One turning vector, and how many steps it has turned
The counts run from 0 to 678.
[106 122 156 125 134 111 159 146 150 169 127 115 158 126 141  80 130 126
 129 119  85 145 141  77 160 161 132 117  96 119 141 163 194 104 137 147
 137 166 117 110 131 173 138  98 139 176  91 113 169 122 114 136 123 195] => 222
[132 139 158  99 113  99 178 146 140 144 116 161 187 145 149 115 128 123
 169 132  99 136  94 103 117 142 132 131 124  86  91 116 155 183 113 113
 132 166 112 135 154 169 148  79  99 170 104 128 138 124 127 126 155 169] => 402
[142 103 157 127 136 128 146 154 105 191 130 135 173 124 164 121 123 124
 132 154 118  88 122  83 140 172 155 139 120 131 109 111 158 146 101 119
 127 146  87 138 126 109 154  97 109 157 144  56 126 162 130 108 106 185] => 289
[111 106 145  92 101 144 154 161 122 184 152 137 164 103 124 100 100 148
 156 107 106 132 118 107 150 156 115 144 131 120 101 156 184 128  95 101
 118 143 102 159 149 173 139 116 124 137  63 128 158 142 120 161 132 162] => 659
[114 103 138 160 123 140 166 135 104 139 154 136 144 136 132 149 142 143
 117  84 134  86 182 119 128 161 166 145 117 119 121 177 152 173  91 145
 146 154 127 160 128 125 153 108 156 134 142  65 137 116  85  87 122 180] => 58
[110 121 153 145 156 130 191 137 144 114 116 133 138 122 149 125 155 148
 133 107  97 101 167  92 150 165 136 146 109 116 148 144 158 145 122 191
 138 166 105 123 128 147 162  96 163 176 146  88 160 102  99 110 142 185] => 344
[123 140 157 115 134  83 149 134 108 143 123 145 142 136 131 118 124 118
  98  70 105 127 145 107 162 152 134 139  69  91 123 158 182 175 123 144
 170 153 134 115 144 143 118 100 105 144 104 103 172 109  99  87 111 177] => 78
[ 99 114 132 145 108 113 174 137 118 131 158 117 153 141 127 131 142 136
 118  66 119 112 174 134 132 143 144 150 115 102 123 200 139 171 106 119
 151 164 136 163 134 175 136 108 148 126 103 106 153  92  73  96 135 183] => 212
[134  97 150  86 149  95 180 152 149 148 115 139 163 107 140 103 156 142
 155 100  90 108 146 120 144 149 130 158 123 121 122 151 138 159 132 146
 120 140  74 145 154 212 136  81 127 144  96 103 160 119 122 131 151 148] => 99
[111 146 159 103 124 106 161 143 142 131 130 119 174 105 130 109 116 130
 150  94 111 103 154 103 160 165  90 153 134  93 105 145 170 173 115 135
 153 145 134 127 124 189 123 116 124 139  74 123 177  92  93 145 134 142] => 516
[122 119 154 100 121 126 153 155  90 166 146 150 161 123 156 150 113 135
 143 121 124  76 121 134 117 161 137 157 134 104  94 135 128 197  81  79
 122 146  93 170 150 127 153 100 129 131 132  83 140 146 101  93 134 157] => 147
[154 152 155 108 100  98 155 117 123 155 128 162 198 137 154 133 141 120
 157 105 125 107 105 106 146 140 126 155 117  82  87 122 158 200 115 134
 162 131 120 141 146 146 130  92  86 182 111 108 132 126 120 102 131 165] => 553
[ 92 134 158  95 132 121 174 124 106 141 159 156 141 101 153 100 126 160
 122  72 115  65 180 129 150 131 132 140 110 127 147 159 142 166 113 131
 128 132 106 178 147 161 136 106 156 122 107 106 166 117  74 113 148 157] => 332
[150  90 131 115 151 113 159 143 110 166 130 163 134 131 134 129 157 147
 119  88  91 113 150 121 127 135 173 146  91 132 131 159 155 163 116 153
 135 134  95 133 164 140 146  70 138 161 132  74 134 149 129  89 127 171] => 201
[121 102 128 120 128  98 164 136 127 175 147 155 175 148 128  81 155 132
 126  79 110 131 168 124 111 130 191 133 100 138 118 175 160 150 138 126
 126 139 135 145 143 186 133  82 129 133  85 111 131 127 106 132 145 176] => 66
[105 133 154 104 123 109 171 121 138 172 142 156 168 132 149  56 139 137
 123  99 108 128 133  94 151 132 159 118  86 131 141 164 173 115 148 145
 129 144 115 146 150 166 138  97 118 162  90 130 149 132 109 140 134 195] => 608
[110 113 157  90 145 101 191 139 140 130 134 143 141 117 154  98 159 136
 137  90  97  97 157 132 134 137 138 145 106 118 134 166 115 164 131 135
 124 154  88 168 158 193 141  84 150 133 109 115 164 118  97 111 162 161] => 486
[160 130 153 110 126  92 168 138 127 163 126 164 202 157 151 110 138 122
 153 125 120 111 112 104 115 142 160 143 117 108  82 117 155 190 127 110
 134 147 126 133 138 156 143  80  80 157 116 101 124 129 127 113 144 174] => 14
[121 105 143 141 114 142 177 154 142 140 112 145 157 131 117 133 128 146
 148 116  97 154 117  80 149 177 127 140 107 113 106 141 197 130  98 167
 142 187 121 108 143 150 153 102 127 186 104 108 153 113 130 145 121 183] => 646
[113 109 159  93 165  96 170 148 132 159 131 160 162 112 149  59 130 142
 130 103 100  90 171 112 133 137 176 135 106 140 143 152 159 134 136 133
 104 134 106 142 150 179 138  88 133 130 107  97 153 132 113 142 160 169] => 337
[133 165 167 117 123 112 145 133 137 146 139 104 201 109 149 118 119 120
 161 131 135  74 163  88 148 154  99 147 157  85 111 119 167 181 109 121
 146 127 127 137  98 161 147 108 139 152 106  94 151 116  86 135 131 158] => 278
[117 131 150  85 139 102 145 148 108 163 131 143 123 117 139 120 113 136
 113  79  77 140 120 109 153 136 134 120  71  95 130 166 178 148 114 121
 139 149  93 129 170 146 130  78 147 156 100 113 168 147 108  87 124 182] => 81
[108 119 157  88 153 100 184 151 142 130 141 134 145 118 150 105 150 143
 133  91 101  90 170 129 132 134 139 144 114 106 136 167 126 167 130 133
 123 146 100 156 147 195 139  80 160 141 111 106 170 108  84 105 165 160] => 485
[117  77 142 123 141 145 159 174 134 161 141 102 152  92 115 132 124 153
 152 114 106 101 169 104 146 181 122 164 144 132 116 153 173 130  86 137
 121 145  90 140 125 177 144 108 166 138  96  79 165 126 114 142 124 156] => 240
[139 124 144 132 106 125 128 142  99 204 141 142 183 139 149 117 113 127
 122 135 124 120 107  81 147 162 155 133 104 118  95 134 194 145  99 112
 142 139 112 136 133 105 142 106  99 165 110  82 119 157 122 115  94 192] => 559
[140 163 160 111 103 113 174 107 121 154 140 185 184 143 165 115 145 137
 143 105 117 109 103 102 134 121 146 131 103  96 104 126 153 184 124 139
 144 138 124 151 167 127 155  85 107 187 123 123 128 133 113 105 145 180] => 165
[131 112 147 127 137 137 130 136 100 190 150 155 153 117 122  99 103 163
 107  91 111 110 153  88 147 148 172 132  99 148 128 151 221 129 104 148
 138 123 124 126 134 114 132 108 129 147 105  81 142 152 117 124 113 177] => 323
[116 127 140 105 114 108 175 125 134 141 150 140 156 123 126 109 149 150
 145  62 107 127 160 125 134 120 133 140 114 103 123 181 146 164 127 135
 143 141 124 159 157 197 132  84 155 150  80 131 162 113  93 121 158 163] => 215
[134  75 143  87 140 117 155 179 111 179 132 151 153 100 116 133 118 150
 149 106 100 105 135 127 122 171 138 176 131 129  91 143 161 170  89 111
 124 148  84 149 162 171 125 104 105 123  88  87 155 141 128 134 127 134] => 387
[118  83 137 127 134 149 147 146 103 186 155 144 134  99 141 110 125 155
 105  87 117  91 162 102 169 158 154 156 106 155 140 169 175 113 108 150
 137 135  86 159 146 135 125 119 134 135 105  75 154 145 114 122 100 181] => 475
[100 151 144 122  95 120 178 112 117 141 174 138 155 136 145 111 144 144
 125  70 116 101 167 124 133 115 138 132 114  97 134 185 138 172 117 132
 145 142 137 175 147 172 147  97 160 145 104 129 151 119  67 104 143 183] => 602
[120 155 155  94  97 126 139 136  96 185 169 155 163 126 149 116 108 148
 135  94 126  98 123 120 128 117 149 115 123 104 113 158 164 170  95  85
 125 126 118 174 151 131 145  93 147 146 100 112 137 160  83 107 138 182] => 30
[127 141 169 104 121 107 159 137 133 136 125 105 182 116 166 127 132 113
 152 124 130  71 147 102 165 171  83 164 143  79 112 124 143 183 114 127
 157 149 103 146 125 167 136 121 112 150 115 100 167  98  94 115 127 156] => 668
